In the data rows, the value 128 means zero.
Here are some numbered points:
[ 78  63 117  85  88 108 174 167 172 170 160 164 132 172  74 168 170  75
 173 112  67 153  80 174  67 190  75 169 159 112  72  88] 0
[ 85  97 125  65  52  65 194 189 189 202 212 210 154 192  97 144 179  83
 188  55  85 200  55 179 100 143  78 203 189  63  89  68] 1
[ 83  97 124  65  53  62 196 190 188 201 212 206 148 193  96 148 182  83
 189  56  90 200  57 181  96 144  81 203 189  68  91  65] 2
[ 75  76 104  77  79  82 181 179 180 179 173 171 113 182  77 176 176  76
 179  90  86 174  78 173  76 175  93 179 178 101  89  74] 3
[ 76  76 103  77  79  88 179 176 178 177 172 168 115 178  76 174 176  77
 179  93  84 172  80 173  75 175  91 178 176 106  90  76] 4
[ 73  71 113  77  78  76 181 180 179 179 176 175 109 184  73 180 176  74
 183  92  80 172  79 184  71 180  88 179 178  96  81  76] 5
[ 73  76  99  77  80  80 180 177 179 177 173 167 105 180  74 180 177  77
 180  92  88 173  81 175  75 175  97 178 179 101  90  77] 6
[ 76  80  93  77  79  80 177 179 179 178 175 169 109 178  78 176 177  79
 179  89  85 174  79 171  79 173  99 178 180  98  95  75] 7
[ 75  73 101  77  81  77 179 179 180 178 179 176 103 181  75 180 179  76
 184  92  73 175  77 184  79 179  93 177 180  90  82  77] 8
[ 75  73  97  78  81  77 180 179 179 178 178 175 100 181  76 181 178  78
 182  92  74 178  77 183  81 181  96 177 180  90  81  77] 9
New points follow, each followed by the numbers of its two nearest points above, nearest first.
[147 133 160 152 156 136 107 104 103 106 108 114 143 111 138 118 108 139
 109 158 120  92 149 129 138 121 124 102 100 143 118 153] : 0 4
[137 113 141 158 171 171  98  98  99  90  77  81 113  99 126 135 100 138
 103 181 134  82 160 120 119 152 134  91  95 170 119 159] : 0 4
[141 121 154 151 155 161 105 103 104 103  98  99 130 107 139 125  98 140
 109 162 143  98 152 121 127 137 128 104 100 150 121 155] : 0 4
[138 134 126 149 155 164 106 109 105  99  88  85 102 106 135 132 105 142
 107 153 163 106 158 109 128 129 152 103 109 168 148 146] : 0 4
[142 140 133 151 153 147 106 109 108 103 101 101 117 109 137 126 111 143
 107 152 142 104 152 115 138 119 146 102 110 153 142 146] : 0 4
[149 147 162 146 143 123 115 111 109 117 129 133 154 115 148 104 114 144
 114 137 122 111 141 128 154 103 125 114 107 122 126 148] : 0 4
[155 168 122 155 153 148  98  98 105 101  99  99 164  92 152  92 110 152
  95 148 155  89 154  71 154  84 144 100  95 154 176 159] : 0 4
[138 134 118 147 152 172 106 115 108 103  93  91  89 111 135 133 108 143
 107 145 152 118 152 117 132 138 161 105 118 163 140 137] : 0 4
[140 122 153 150 153 161 108 104 105 102  97 102 127 108 138 126 101 142
 110 163 143 102 152 123 128 137 129 104 103 150 120 154] : 0 4
[ 79  99  74  73  72  84 178 182 181 178 171 159 106 173  82 169 180  83
 174  76 112 182  82 146  83 155 114 180 184 106 127  72] : 7 6
[ 83 104  83  71  67  71 182 183 184 187 184 179 120 178  89 159 183  85
 177  66 106 190  74 151  93 146 106 188 187  88 122  70] : 7 3
[145 145 145 148 148 136 110 111 108 110 111 112 136 110 141 116 109 145
 110 144 142 103 150 115 145 108 137 109 109 143 142 144] : 0 4
[136 138 101 148 153 170 102 115 108  98  86  82  75 107 132 140 108 144
 108 144 163 120 156 108 132 136 175 100 120 170 155 136] : 0 4
[151 132 160 148 147 136 110 109 107 113 122 132 143 114 152 104 109 145
 118 149 115 114 137 137 152 123 121 110 103 109 106 156] : 0 4
[154 165 129 151 152 146 102  99 106 104 101 104 159  97 150  95 111 151
  97 148 151  94 153  80 152  88 143 101  99 149 168 155] : 0 4
[135 134  98 149 155 179 104 116 108  99  85  79  66 109 131 144 109 142
 105 147 155 119 156 115 129 146 178  99 120 173 146 135] : 0 4
[146 150 144 147 149 132 110 111 110 108 114 115 135 110 143 117 111 145
 109 143 142 106 150 113 146 105 139 108 108 143 143 147] : 0 4
[157 164 143 152 149 143 105  97 107 107 111 115 171 101 153  88 111 150
  99 145 137  95 149  89 158  88 131 106  95 140 156 155] : 0 4
[145 162 114 151 151 143 103 105 107 103  97  91 126 100 141 117 112 148
  99 143 167 101 162  83 144  95 161 103 109 164 179 145] : 0 4
[ 77  98  76  76  75  85 177 179 183 178 170 162 109 175  82 168 179  82
 172  77 110 181  81 149  84 156 113 179 182 104 125  74] : 7 6
